Here is a table of points, one per row:
[ 38   5  76  31  47  -9  55 -39   4  -8  13 -26  -6  74   2 -75 -61 -47 -20 -36  11 -14 -21   8 -31 -10  -5  10 -53  -9 -80 116  31 -68   2  32   9  15  42  37 -18]
[-30 -50 -43 -39  -5   2 -23  11 -30  33 -32  -8 -30  42  -5 -14 -34  12  28  15 -72 -51 -55  -1  -7  62 -19  35 -40  -6 -70 -22  46  27 -11  38  28 -31  27 -29  41]
[-61  -2 -54   5 -27 -22 -54  18  -7   4  20  37   6  26 -22  -8  51  30 -12 -16 -64  33 -10 -52 -26  15  19  37 -21  62  48  60  -7 -86  10  -3  -8 -94  31  61   3]
[ -8  -1   9 -43  74 -42 -20 -10  -8  25  -8 -34  14 -21 -78  40 -43 -54   2 -84   9  -8 -12  21  97   6   1  34  36  -7  47  28  47  26 -11  45 -37 -16  12  39 -33]
[  73  -28  -69   16  -41  -61   49  -43   80   37   11   35  -59  -26  -35   23    5  -41   60   45   20   83   12   42  -39   62 -102   20  -37   12   33   -6  -29  -40   11  -59   13   18   29    8   23]
[ 62  91  41  38  32  40 -69  39  17  56 -46 -24   1 -14  14 -58  41 -35 -53  30  17  23  57   1 -40 -91 -39  58  36  -1 -13  11 -72  19 -23  59  61 -25  74 -57  64]
[  8   4 -22   5 -23 -16 -43 -43 -22 -44  46 -26  15  -9  66 -13 -11   8  53  35  -7  20  10 -92   4  -3 -18   4  43 -42 -60 -50 -32   5  76 -12 -20 -88  -1  28 -82]
[ -46    3   11   75   42   66   12    6   47   53   54  -19  -33  -45   -2    9   55  -14    5    3   13  -45  -50   50  -44   45   15  -21  -37   57   25  -16    3   41   60   -2 -108  -33  -27  -27  -17]
[ 47 -10  -9 -26   2 -10   6  -7 -20  35  46  15 -35  -5  -7  -9   2  58 -39 -25 -86 -12  49 -15 -51   2  21  22  13  10  55   6 -27  10 -28   0   5  53 -14  13  29]
[  10   -8  102   48   62  -42   -2 -127   37  -59   14    8   71   -1  -32  -22   12    9  -27    7   11   27   24  -64  -28   48  -19   13  -35  -32  -15  -22  -35   45   16  -34   -4  -14  -35  -89   14]
[ 78 100 -10  -9 -54 -33  37 -38 -21   4  -1  64 -33 -19  40  66  -2  12  30 -35 -29 -21  37 -41  80 -66 -36 -48 -35  21   4  72  57  -4 -11  31 -47 -21 -46 -62  55]
[ -30   40   39  -45  -50   44   11  -43    7   14  -85  -13  -55    8   27   -8   50   39    4 -104    2   45  -27   11   -3   28   20    6   18  -40   -8   20  -37   55   46  -30 -101   61   79  -38  -34]
[-47 -26  31  10 -13   4  74  17 -59  81  77  29  37  -3 -12 -40 -13   6   2 -54  -6  84 -30  28  80 -23 -56  34  -2 -27  74   1 -13  64 -13  -9  20 -35  15 -17 -19]
[  32   68   -5  -13  -59 -101  -48   83   25  -14   14  -14   89  -21  -16  -34   32  -10   -6   -5    2    2   14   74   48   36   28   19  -41  -33  -53   13   48   -2   27 -100   17   -2   25    4   23]
[-56 -29  65 -10 -68  39 -33 -44 -17  15 -32  56  20 -37 -14  49  -8 -10 -55   2  54  20  -1  11  19  18  -6 -71  77 -24 -49 -33  64 -58  33   3  22   0  24  63  58]
[ 86 -15   9  58  41  20  54   5 -38  14 -44  57  10  23 -30  46   0   5  -7 -34 -35 -25  -4  18  66  34  70  -9  26  96 -44  -8 -67  23  12 -16  15 -55 -29   2  70]
[ -43   74   20    1   69 -127   63    2  -12   72  -50  -53  -29   -4   55   39   25   20   30   30   22  -47  -24  -17  -41   51   -2  -32   82   24   31  -19   -1  -17  -47  -19   45  -11   48   44   12]
[ -27   28  -70  -31   32   46   40   -9  -72  -46  -24  -16  -10    7   61   42   -7 -105  -84   -1   16   -6   -9   19  -32    2   -4  -17  -22  -48   19  -47  -29    1   55  -15   30  -29  -37 -119  -31]
[  24  -38   15  -65   65  -19  -43  -72  -37   16    5   12   16  -41   42   42   25   61  -23  -12   43   42    1   97    1  -68  -26  -52 -105  -19   12  -42   19  -54  -33   48   26  -21  -27   43  -17]
[ 49 -76  -2  37 -18 -34  12  74   2 -16  21  42 -46 -39   9 -19 -28 -87 -19 -34  19  59  52 -20  23  36  75 -17  -6 -33 -22 -38  35  14 -44  41   0  -2  47 -10  -2]
[-22 -32   2 -12 -63   8 -34 -61 -76 -10   9 -15  -8  18  22 -35  17  12  73   1  59  -8 -22  39  17 -24  69  53  -6  75  46   2 -47 -59  34 -19  12  -5  11 -41 -36]
[ 27  28  17   9  66  33 -81  20 -55  47 -10   0   8  18 -77  26 -13 -21  42 -42  23  44 -12 -14 -38  61 -58 -18 -26  36 -33   6  68 -26  15  25 -39  23  -5   8  16]
[  3  66   6 -42  14  76  38  33  -6 -73 -45 -24  -1  27 -53  49 -35  32 -34   7 -11  50  10 -33 -21   1  38 -33 -38 -18  29 -40   7 -31 -62 -84   1 -38  73 -13  -1]
[  -5  -33    0   -2    1    3  -13  -59   -8 -124   -4    0  -54   -9    2  -27    8  -13   17   -1  -34  -20   53  -59  -13  -20   14   21  -11   46   71  -36   88   27  -17   22  -27   37   49   40    0]
[   4   21  -17  -31   37   49    2    6   65   76    8   12   51  -60   53   -2 -111    3   -1   54   34   60  -37  -47  -10   41   65    2    9   26    7   21  -59  -71  -55  -21  -60   30   -1   -6  -20]
[ 49  -4  -9 -36  19   9 -11   4 -14  -5 -71  19  59  30  -8 -29  10 -30  41  34 -58 -53  19 -44  11  34   1  29  26 -66  92 -20 -10 -30  82  46 -12  37 -44  39  47]
[-22 -58   7 -21  25  58   6 -20  -9  31  69 -59 -36  -2 -44  62  24 -12 -32  33  39 -31  -8 -75 127 -59 -37  49  16 -24 -13  17 -40  13  -1 -90  24  27  22   4  15]
[-38 -59  61 -21 -15  -8 -20  43  -7  20  21  -1 -10  29  34 -14  35  38 -17   4 -40  24  14 -25 -17  93  22 -24  -9 -31  41  43 -12  -9   5  32  57  -7 -25 -59  16]
[-31  25  -6  14 -52  43  42 -44 112  43 -21 -39  51 -11  44   3 -50 -17 -15 -34 -46 -19 -34 -13 -35 -30   4  70  24  30  23 -13 114  27 -29   6  55 -47 -56  -2  20]
[-61  28 -48 -69   7  19  26 -22  18 -25  43  17  27 -29 -42  11  67 -45  82  -2  10   3 -42   1 -55 -24  66  -7 -37 -73 -34  40 -65  58 -55  25  53  15 -39  42  93]
[ -83   75   38   16  -24  -36  -11   25   19  -19   38   -5  -47   -1  -60  -18   -7  -26  -46   27   56  -37   54    9   18   25   17   28  -28  -16   -6  -21  -13  -60  -42   14  -70    4 -111  -51    6]
[  24  -45    3   -4  -14  -15   35   12   15 -116    9   38   40  -13  -15   22  -46   33  -45   41   21  -68  -53   80  -25  -34  -21   30   55  -15   36   60  -18  -16   63   10    1  -21   50    3  -10]
[ 11   0  71  51 -22  16  34  65 -13 -52 -28 -63 -39 -55  32  31 -35  34  59 -55  36   4 -34   2 -25  -3  15  70 -27 -12 -29 -64 -39 -32  36  32  -9 -16  -8  86  75]
[-19 -51 -56  18  81  46  49  42 -22 -28 -66  45  15 -23  20 -30  59  79  54  27  58   5  68  33   0   3 -29  61  37 -30 -40  35  59  31 -86 -24 -61 -19 -41 -18 -46]
[ -16  -39   42   23   12  -79    5   20   21   54  -64  -52  -12  -10  -64   45   -1   -8   57   48 -103   68   16   32  -24 -127   66  -16    9   10  -20  -10    1  -27   35    5    8   31  -50  -44  -91]
[  7  11  27 -21 -69  27  -1   0 -89  -1 -27  -6  74  18  24   3 -22 -31  51  36  -1 -28   9  17   1  37 -24  43   9  79   0 -26 -14   3 -68  -7  39  74 -10 -51  -2]
[-19   6 -32  14  -5  -2 -23  -4 -17  -9  -4 -34 -80  -6 -43  -4 -83  35  19  -3 102  14  72  -6 -37  46  25 -19  26  -3  12  76  51  49  82  -6  94 -14 -28 -11  20]
[  40  -39   23   10  -33   25  -64   60   57  -46  -54    6  -26   44   16   59   24  -20   19  -95  -17  -14  -52  -13  -33    8  -51  -14    4  -12   30   39  -15    4  -52  -91   41   14 -101   37  -78]
[ 18 -23 -47 -51  34 -56 -23  24  56 -51  54   5 -35 109  31  -5  -7  33 -23 -37  54  52 -20  20  41 -20  -8   6  75   9 -25 -77 -27   6 -30  40 -61   2 -44 -51  60]
[  14 -101   19  -60  -43  -29   -1    2   65   40  -75  -40   -3   38   33   10   36  -32  -49   88   72  -37   29   -4   13   -7   23   -6  -68   49   -1   23    5   71    8  -17  -68  -27   15   44   -2]
[ 37  30  34   6 -40  49   9  48   6  12  55 -29  51  74 -30   9  25  33  56 119  12  20 -30   7  -6   7   2 -94  14  11  41 -13  79  39 -10  47   5  -8   2   3  -6]
[ -14  -39  -25   16  -21   21   20  -10  -37   40   -2  -65  -45   -7   -2  -15   20   44  -44   88 -117   31  -33   48    0   14  -14   -1   22  -74  -12   31   34  -78   -8   -7  -49   17  -38   16   63]
[ 32 -18 -13 -26 -23  32  -9 -24  34 -10  61 -81   6 -57 -10  27  16  -8  41 -53 -51 -90  47  33 -24  44  -8 -59  35 -29 -33  -2 -44 -36 -54  40  -3 -39  50 -62 -37]
[-31  52  61 -23  17  30   9  22 -24 -31  40  76 -27  11  33  -4  44 -70  -4  73 -46  -2 -12   8  -2 -11 -21  26  44  37 -46  -2  22 -19   1 -13  25  16   3  76 -68]
[-71 -49 -32  88 -34 -55   8  12 -45  15   1  50  32  26  -6  44  -5 -14  -3 -22  66 -45 -38 -63 -77 -93 -32 -50 -14 -52   1   4 -48  15 -37  17 -56  36  42 -40  19]
[   9   34  -19  115   36   -1 -107  -55   19   42   -5   31  -14   51   62   -9  -35  -17    6   -4  -11  -53   12   65   62   -4   67  -13  -26  -78   24  -19   25   10  -26  -52   26   16   45   39   21]
[ 57  37 -25  -4 -53  15  19 -14 -42  22  25  -9 -16  53 -25 -26 -12   8 -36  13  -2  -2  38   7 -31   8 -19 -10  11 -29  -1   8 -86  77 -20  28 -40 -20 -45 123 -94]
[-60 -13 -34  10   1 -21 -54 -34 -14 -71  42 -10  45 -28  27  30 -52   9 -56  21 -66  35  33  49 -36   4 -18  11  35  66 -33  28 -46  77   7   3 -39  54  13  -3  23]
[  38  -13    4  -50   26  -18   -9   48  -18   20   17  -13    2  -48  -15 -127  -29  -14  -10  -45   -4  -38  -26  -14  -23  -96  -41  -76   11   29   -4  -33   29   -2   11 -111  -26  -24  -26    1   59]
[ -88   18  -17   40   15   -3   10   13   54  -73  -55  -13   -7  -37   -7  -94  -16    3   16   12  -14   11   -9  -15  127   14  -87 -104  -39   42   21    0  -88   14   -2   57   50   16   12    0  -21]
[-61 -10 -60 -17  37  53  65  54  61  35  18  21  69  59  52  23  17  26  42 -70  18 -11 127  -4  -3 -30 -12 -21 -25  22 -24 -14  17 -52  84  -7  33  41  41  28 -16]
[ -3  21 -12 -34 -40  12  -7 -23  37  41  -6 110 -40  -9 -79 -28 -19  54 -27   1 -12 -58 -39   8 -18 -24  16  29   2   9 -30 -75   6   4   3  40  38   0  30 -20 -82]
[ 57  29 -17  -5  26 -10 -12  67   1 -39  39  49   4 -62  51  38 -16  43 -18  49 -29 -45 -75 -58   3  -7   9  24 -52 -12 -12   0  25  65  59  22  49  62   8 -28 -47]
[ 57  16 -82  57 -11   0  26 -28 -19 -27 -14 -41  24 -32 -19 -33 101   3 -83 -39  66  32 -47 -47  19  18  47 -13  42  40 -14   8  41 -43   4  40  40  61 -31  16 -31]
These points spread out most along one direction. Take the direction at right angles to it along which they spread out most. Go by this last direction. For each point below, how far along it does it lie, from 0 to 99? The average is 50, and the first point in the table lies past the average. One standard deviation of the points above along it is 16.
[ 18 -23 -47 -51  34 -56 -23  24  56 -51  54   5 -35 109  31  -5  -7  33 -23 -37  54  52 -20  20  41 -20  -8   6  75   9 -25 -77 -27   6 -30  40 -61   2 -44 -51  60] >> 69
[ 57  37 -25  -4 -53  15  19 -14 -42  22  25  -9 -16  53 -25 -26 -12   8 -36  13  -2  -2  38   7 -31   8 -19 -10  11 -29  -1   8 -86  77 -20  28 -40 -20 -45 123 -94] >> 29
[-56 -29  65 -10 -68  39 -33 -44 -17  15 -32  56  20 -37 -14  49  -8 -10 -55   2  54  20  -1  11  19  18  -6 -71  77 -24 -49 -33  64 -58  33   3  22   0  24  63  58] >> 64
[  40  -39   23   10  -33   25  -64   60   57  -46  -54    6  -26   44   16   59   24  -20   19  -95  -17  -14  -52  -13  -33    8  -51  -14    4  -12   30   39  -15    4  -52  -91   41   14 -101   37  -78] >> 43
[ 47 -10  -9 -26   2 -10   6  -7 -20  35  46  15 -35  -5  -7  -9   2  58 -39 -25 -86 -12  49 -15 -51   2  21  22  13  10  55   6 -27  10 -28   0   5  53 -14  13  29] >> 36
[-61  -2 -54   5 -27 -22 -54  18  -7   4  20  37   6  26 -22  -8  51  30 -12 -16 -64  33 -10 -52 -26  15  19  37 -21  62  48  60  -7 -86  10  -3  -8 -94  31  61   3] >> 35
[ -83   75   38   16  -24  -36  -11   25   19  -19   38   -5  -47   -1  -60  -18   -7  -26  -46   27   56  -37   54    9   18   25   17   28  -28  -16   -6  -21  -13  -60  -42   14  -70    4 -111  -51    6] >> 66
[ 37  30  34   6 -40  49   9  48   6  12  55 -29  51  74 -30   9  25  33  56 119  12  20 -30   7  -6   7   2 -94  14  11  41 -13  79  39 -10  47   5  -8   2   3  -6] >> 32
[ 57  16 -82  57 -11   0  26 -28 -19 -27 -14 -41  24 -32 -19 -33 101   3 -83 -39  66  32 -47 -47  19  18  47 -13  42  40 -14   8  41 -43   4  40  40  61 -31  16 -31] >> 57
[  32   68   -5  -13  -59 -101  -48   83   25  -14   14  -14   89  -21  -16  -34   32  -10   -6   -5    2    2   14   74   48   36   28   19  -41  -33  -53   13   48   -2   27 -100   17   -2   25    4   23] >> 68
[ 27  28  17   9  66  33 -81  20 -55  47 -10   0   8  18 -77  26 -13 -21  42 -42  23  44 -12 -14 -38  61 -58 -18 -26  36 -33   6  68 -26  15  25 -39  23  -5   8  16] >> 75
[ -3  21 -12 -34 -40  12  -7 -23  37  41  -6 110 -40  -9 -79 -28 -19  54 -27   1 -12 -58 -39   8 -18 -24  16  29   2   9 -30 -75   6   4   3  40  38   0  30 -20 -82] >> 31
[  73  -28  -69   16  -41  -61   49  -43   80   37   11   35  -59  -26  -35   23    5  -41   60   45   20   83   12   42  -39   62 -102   20  -37   12   33   -6  -29  -40   11  -59   13   18   29    8   23] >> 59
[ 86 -15   9  58  41  20  54   5 -38  14 -44  57  10  23 -30  46   0   5  -7 -34 -35 -25  -4  18  66  34  70  -9  26  96 -44  -8 -67  23  12 -16  15 -55 -29   2  70] >> 64
[-19 -51 -56  18  81  46  49  42 -22 -28 -66  45  15 -23  20 -30  59  79  54  27  58   5  68  33   0   3 -29  61  37 -30 -40  35  59  31 -86 -24 -61 -19 -41 -18 -46] >> 54
